One turn moves each row of this set onto another row. After a few examples, where does it send each row asked below?
kuzam: [ -4   1   0  -3 -21   1   1   7  -9  -8  -9   5  13  13   1 -17   1  -9
  -9  15   6 -10  -2 -10  -4  -2  -4  -5 -14   8  -4  -3  15 -11   3  -3
  13  -6  12  -7  -9 -20  12  14   7   7  -6  -4  -4   4  16 -20  -6 -14
  -9   3 -13 -10 -19   2  15]
Dom: [-12  -6   1  -6 -12  -3   2  14  -1  13   9   5  20 -15   6  -2 -13 -16
  -9  -5  -6   2 -10  -9  -4  -5   8  -4  -9   3  -9  18   6  -7  15   1
 -18   9  -8 -18   6 -15 -11  13   2  -9  -3  -6   3  -4  13  -1   1 -14
  -7 -17  -7   8  -1  -5  12]
gezod: [ -6  12   4   4 -21   8 -13  -3   9  -2  -1  -7  13   3   1  -2  -5  -4
 -15  10   6  -4  23  -6 -15  14  -1  15  -7  -5 -22   1  20  -1  10   1
 -19   9 -10   3  11 -10  -1   6  -1  11 -11  -5   0   9   6 -15  14  -9
  -8  -7  -6  18  -8  10  -3]
disob: [-13   4  -1   1   0 -14   1   7   1   8  -9   1  18  -6  15 -20  -7  -5
  -8 -13   3   4   3 -12 -27 -13   2   3   0 -21   4  11  16   5   4   9
   8   5  -4  -4  10 -11   1  21   4  -3  -3  -5  -7   1  11  -2  -5  11
  -2   6  -7  12  -6   6   7]
rusuf: [  0  -9  -2   3  -2   9   4  14  -4  14   2  -4  12  -1  11  -3   2 -17
  -8  14  -7 -10 -15  -1  -2   3  10   1  -8   7  -9  14  14   3  22   0
 -12   8 -17 -17  13 -15  -8  15   9  -6 -14 -13  -6  -3  23  -9  -6 -11
   5  -2  -8   3 -14   5   3]
tib: [ 11  -5  -1   1  -8  17 -12   6  -2   5  -2   9  14  -6   1  -1  -9  12
 -17  15  10 -25 -16 -10  -6  -5  -1   3  -8  -6   2   5   7   3  18   2
   3 -17  -9  -5  -3 -21  14   7  -3  11  -5 -21   2  10  -3   7  14 -13
   0   4   0   6   0  17   2]
Tidut: [ -8  -2   1   7  -7  11 -14   2  -2  -1 -12  -3  14   1   7   7  -2  11
 -29  -4  13 -12 -11  -6  -3  -9   1  21  -5  -6   2  -3  13  -8   8  -3
   3  -3  -6  -5 -21 -20  20  12   1   5  -2 -13   6   4  12   8  11 -12
  -1  -9  -3  15   7  11  12]
kod: [ -7  12 -10   6  -7  -6   6   8  -4  -6 -15  -4   4 -10   0 -16  -2 -19
 -12  -7   6   0  -6  -4 -20 -12   0  -3   3 -14  -4   8  17  -2  12   3
   5   2  -9 -14  -2 -23  -4  19  -4 -16  -9  -7  -4   7   9 -10  -3   8
   2   6  -8  17  -8   0   1]
robud: [ -2   6  -6  10 -22   5 -10  -7   4  -1  -6  -7   9  -1  -8   6 -18 -11
 -17   9  19  -7  12  -9 -14  11   6  19  -7 -10 -16   0  20   4  11 -16
  -8   8  -7  -1   6  -9   8   2  -4   6 -14 -11  -1  21   3 -10   6   1
 -13   5  -1   9 -17  12   2]
fidos: [  3  -1   0  -2  -3  27  -7   5  -2  -2  -7  -5   8  -2   8  -3  -3   1
 -11  11   9 -15 -11  -9  -1   2  -2  11 -14  -5   2   6   8  -6  17  14
  -2  -6  -8   2 -17 -21  14   6  -5  12  -2  -7  14  -4   7  10   8  -8
  -5 -14  -8  16  -5  10  12]
derar: [ -3  -5 -12   7 -28   4  -5  11  -3  11   0  10  15  -9  -9   0   4   7
  -4   1  -5 -26  -4 -14 -10   5  16  14   2  -1   5   1  18   5  -4  -5
   0   4  -1 -21 -11 -11   6  -6  -2   2  -9  -4  -5   8  23 -12 -11  -2
  -6  -4  -5   6 -11   2  16]
Tuzem: [ -7   5   3   3 -14   0   4  10   8  -8 -14  -2   8  -7  -5 -10 -16 -15
 -15   4  10  -1 -16   0 -17 -11  -5  -8  -6 -11   3   9  14  -3  15   2
   0   5 -18  -1  -2  -5  -2  17  13 -15   1  -3 -17  -5  10  -2  -3   7
  -4  13 -18   6  -6   3  -1]
Nunap: [  1   7   5   2 -16  11   0   3  14  10   7  -6  17   1   3   0   4   0
   0  -1 -14 -19   0 -12 -21   0   6  17  15  -6   2   0   9 -12  -3  -1
 -10  10   3   3  -4  -2  -9  -9  -1   8  -9  -2   4   5  20   0 -10  -6
  -4 -13  -3  11   9  -4  10]
lafug: [-11 -16  -5  13 -19  -4  -1  10  -9   5   4  -6  18  -8  18  10   1  -8
  -8 -11  -1  -2  -8  -6  -7   3  18   7  -7   3  -5   6   7   5   7  -9
  -3   5  -8  -9   6  -7  -3  15   8 -21  -9  -2  -1   1  28  -5   0  -6
  -2  -6  -6  -2 -11  -3  10]
gemer: [  6   0  11  -9  -7   0  -7   6  11  -8  -3  -6  10  14   5  -5  -6  -8
 -15   8   8 -13   0 -19 -16  -3  -2  12  -9 -19 -13  -6  15 -21  -2 -13
   3   6  19 -12   3 -12  -3  14  10   2  -9  -5  -1  21   7  -1   4 -12
  -3  15  -3 -11   3   8   1]
Fafe: [ -8   2   9   9 -23  -2   2  15  -3   4  -8  -1   9   3   0  -2   1  -3
 -26  14   2  -7  -3 -22 -11  -4   1  16  -3   2 -19   4  25   3   0   6
   1   0 -10 -10   6 -12   9  -4  -3   6 -11  -4  -8  -1   3   6  11 -12
 -30   3  -3   9 -30  15   7]
Vosi: [  1 -15  -4   5 -11   2   8   5   9   7   4 -11  24   2  11   4   1  -3
  -4   5  -5  -1 -14   3 -11  -6  19  13   0   4  -2  14   7   9  15 -16
   1   0  -5  -5  19   3 -11  21   5   6 -13  -9  -1  -2  19   5  -6  -7
   5  -1   7   5  -5  -3  -5]
mulo: [ -5   7  13  -6 -14   7 -10  11   7  -8   3   4  15   9   2 -11 -10  -6
 -21  -4   5  -9   0 -24 -15  -2  -2   5  -4  -9  -7  -2  10 -27   5  -2
   1   8  18  -7  -4 -19 -11  21   5  11 -14   4   8  14   9 -12   1  -8
   0   5  -9  -5  -1  -1   9]
gad: [  1   4 -12  -5 -16  14   3  11   8   6   2  -2  13  -3  -3 -15   9  -9
   5  17 -23 -33   0   0 -12   2   2   8  -3   1   4  12   7  -1   2   3
 -18   4  -3  -4  -2  -4   1  -4   2  -2  -7 -10 -10  -2  12  -9   4 -11
  -4 -13  -2   7  -2   2   2]
Guno: [ -4   8   3   7 -13   3   7   8   9  13  -6  -9  10   7  -3 -17  -6  -7
 -22   9  -6  -7  -7 -14 -17  -7  -8  16   4   3 -10   5  18   1   1   4
  -2  -1  -3   9  10  -6   8   2 -10  10 -19  -8  -2   2   4  -4   9 -11
 -29  -5   7  11 -27   7   2]
sota: [  7   2  -1  -5 -10  10  -3  10   7   7  -1   1   8  -7 -10   5  -3  -8
  -5  21  -7 -26 -10 -13 -11   1  10  28  -2 -12  -3   5  18  -3   2  -9
  -6  14  -5 -30  -6  -4  -2 -11   6   3  -6  -9 -10   7  12   7  -9  -6
  -3   1   0   4   3  14   8]
mifaz: [-12  11   3   1 -19   7  -1  14  -1   1   7  11  23 -11  -1   7 -10 -24
  -4  -4 -17 -28   0 -14  -8  -7   7  10   0   5   1  15   7  -1   6  -8
 -16   2   1  -7 -10  -9  11  -5   8   0  -9  -8  -4  12  13   7   0   1
  -3   0  -9   5   8   4  16]
Gop: [ -3   6   7  -2 -15   0  13   3  13  -9 -12  -4   4  -9  -7 -16  -9  -3
  -2  10   2   2 -13  -1 -10  -2  -3  -5  -9  -3 -15   9  16   1  14   7
   7   0 -17 -11   7  -5   0  15   8  -3  -2   9  -5   6   8   1  -2   1
  10   9  -8  16   3  -3 -12]
tuza: [ -7   5   2   7  -8 -18   1   2   1  -1 -13  -8  10   0  13  -6   1   5
   5  -4   5  -3   3 -14 -14 -16  11 -10   3 -11  -6   6  16  10   4   6
  13   3  -8  -8  15 -10  -3  14   1  -4   9   2   0  19   6   6  -3  -3
   2  10  -2  13  -1   4   2]
Bepi: [-22   6   7  12 -29  -4   4  12   8   2  -7   0  12   1  -2  -3 -14  -8
 -24   6  -7  -4   3 -12 -10 -12  -2  14  -1  10 -11   4  13  -2   2  -7
   0  -5  -8   6   5  -3  13   6  -2   5 -14  -2  -7   0   1  10  22 -10
 -25  -2   2   6 -18   9   0]
Gez: [-10   6  -2   5 -31   4  16   0   0   2   7   6  20   0   5   1   7   1
  -5   9 -13 -27  -6   0 -11  -9  15  14   8   1   2   8   3   1   1 -21
   0   4  -5 -11  -2  -2   6  -5  11  13 -10 -13 -12  10   7  10  -1  -7
   0   5   0   1   8   1   3]
ninu: [ -8  16   3   9 -22   3  -3  -8  -2  -8   5  -3  23   5   2   1  -9 -13
 -18   6  13  -9  10 -10 -13   3   7  12  -6  -3 -15  16  11   7  16  -5
 -17  10  -7   6  15  -6   6   4   1  20 -10 -12   0  18  -7  -3  11  -3
 -10   6  -5  14 -11  11   8]
lin: [ -5  -5  -1   4 -15  15  -2   1  -5   0   6   8  17  -8  11  -3   2  12
 -23  -2   7 -15  -9  -9  -7   2  -9   1  -5  -5  -3   0  -1 -10  10   8
  -3 -14  -8   7 -10 -23  17   1   5  -2  -9 -16   8   6   3   2  21 -11
   0  -3 -13   8   5   7   7]
tugu: [  3   1  10 -11 -12   7  -5  13  10 -16   2   2  14   5   0 -10 -16 -21
  -8  11   6 -15  -2 -23 -12  -1   1   0 -18  -7  -9   7   8 -18   9  -1
  -4  -2  21  -6   2 -11   0  14   4   8  -9   1   4  15   3   4   5  -5
  -2  15 -11  -8  -4   6   8]
Dugo: [ 10 -13   0  -6 -10  -2  16   6   8  11   5  -7  15  -5   5   8 -11 -18
  -3  14   2   1 -17  -5  -4  -8  11  -2  -3  -4 -12  15  11  -2  18 -13
  -8   3  -7 -21  14  -9  -9  -1   5  -1  -2 -20  -1   1  11  15  -9 -12
  -8   4  -6   3  -3   4   5]
gami: [ -4  -2  18  -8  -7   1   3   7   5   6 -17  -2   6  -3  13  -6  -4   5
   1   8   8  -4  -5  -9 -19  -4   5  -7   0 -12 -12   5  26   7   6   2
   7   0 -18  -6   7  -5  -2  18  13   4   2   6 -10   9   8  10 -12   4
  -7  10  -3   8  -3   0 -11]
galo: [  6   1   3   2  -2  12   0  -3   6   1  -7 -12  14   6  16   0  -7   0
  -9   7   5 -16  -9   1  -8  -9  -2  18  -9  -8   0   2   7   0  10  -4
   3 -14  -2   8  -9 -15  28   5  -3  12  -4 -20   7   4  10  19  13 -11
   0  -4  -2  10   9  14   4]
ripup: [  4 -13  -8   1  -8  13  -9   1   5   2  -4  -2  13  -8   9  -4   2  18
 -19   6  13 -15  -7  -5 -21  -2   3  15  -2 -17   2  -6   4  -7   3  -1
   0 -18  -1   3  -6 -13   8   7 -11   2  -8 -16   6   5  -1   7  19 -12
  -2 -11   5  10   4   7  -1]
gizus: [ -3   1   0 -12 -11   2   1   7   2  -9 -14  -1  17  16   0 -23   2  -8
  -5  24  -1 -13  -1  -2 -10  -9  -2   4 -14   5  -4   4  15  -6   2 -10
   9  -8  14  -7  -1  -9   8  25   6  16  -4  -6  -9   5   4 -12  -1 -18
  -7  -1   5  -7 -10   1   1]
zage: [  5 -12   4  -2 -13  -6   2   5   8  19   3  -8  19  -6   8   9  -8  -2
 -10 -14  -3   5 -10  -5 -12  -7   8   8   6  -6 -13   5  20   0   3 -18
  -4   3  -2 -15   8 -12 -10  11   1  -7  -6 -12   6   5  23  -4 -10 -13
 -11 -10   4   7   3  -9   1]
Tud: [-16  -1  -2  -3 -23  -6   7  -1  -6 -14  -8   1  18  13   8 -16   6   0
 -11  11   7  -2   3  -7 -11  -7   4  10  -9  -1  -1  -4   5 -15  -5 -12
  18  -1  15  -6  -6  -8   5  18   9  10  -5  -1  -4   3   6  -7   1 -15
  -9  -2  -1 -11 -10  -1  11]

Tud goes to gemer
Tidut goes to ripup
Fafe goes to gezod
Now find these:
Vosi goes to Dugo
derar goes to Nunap
tuza goes to gami

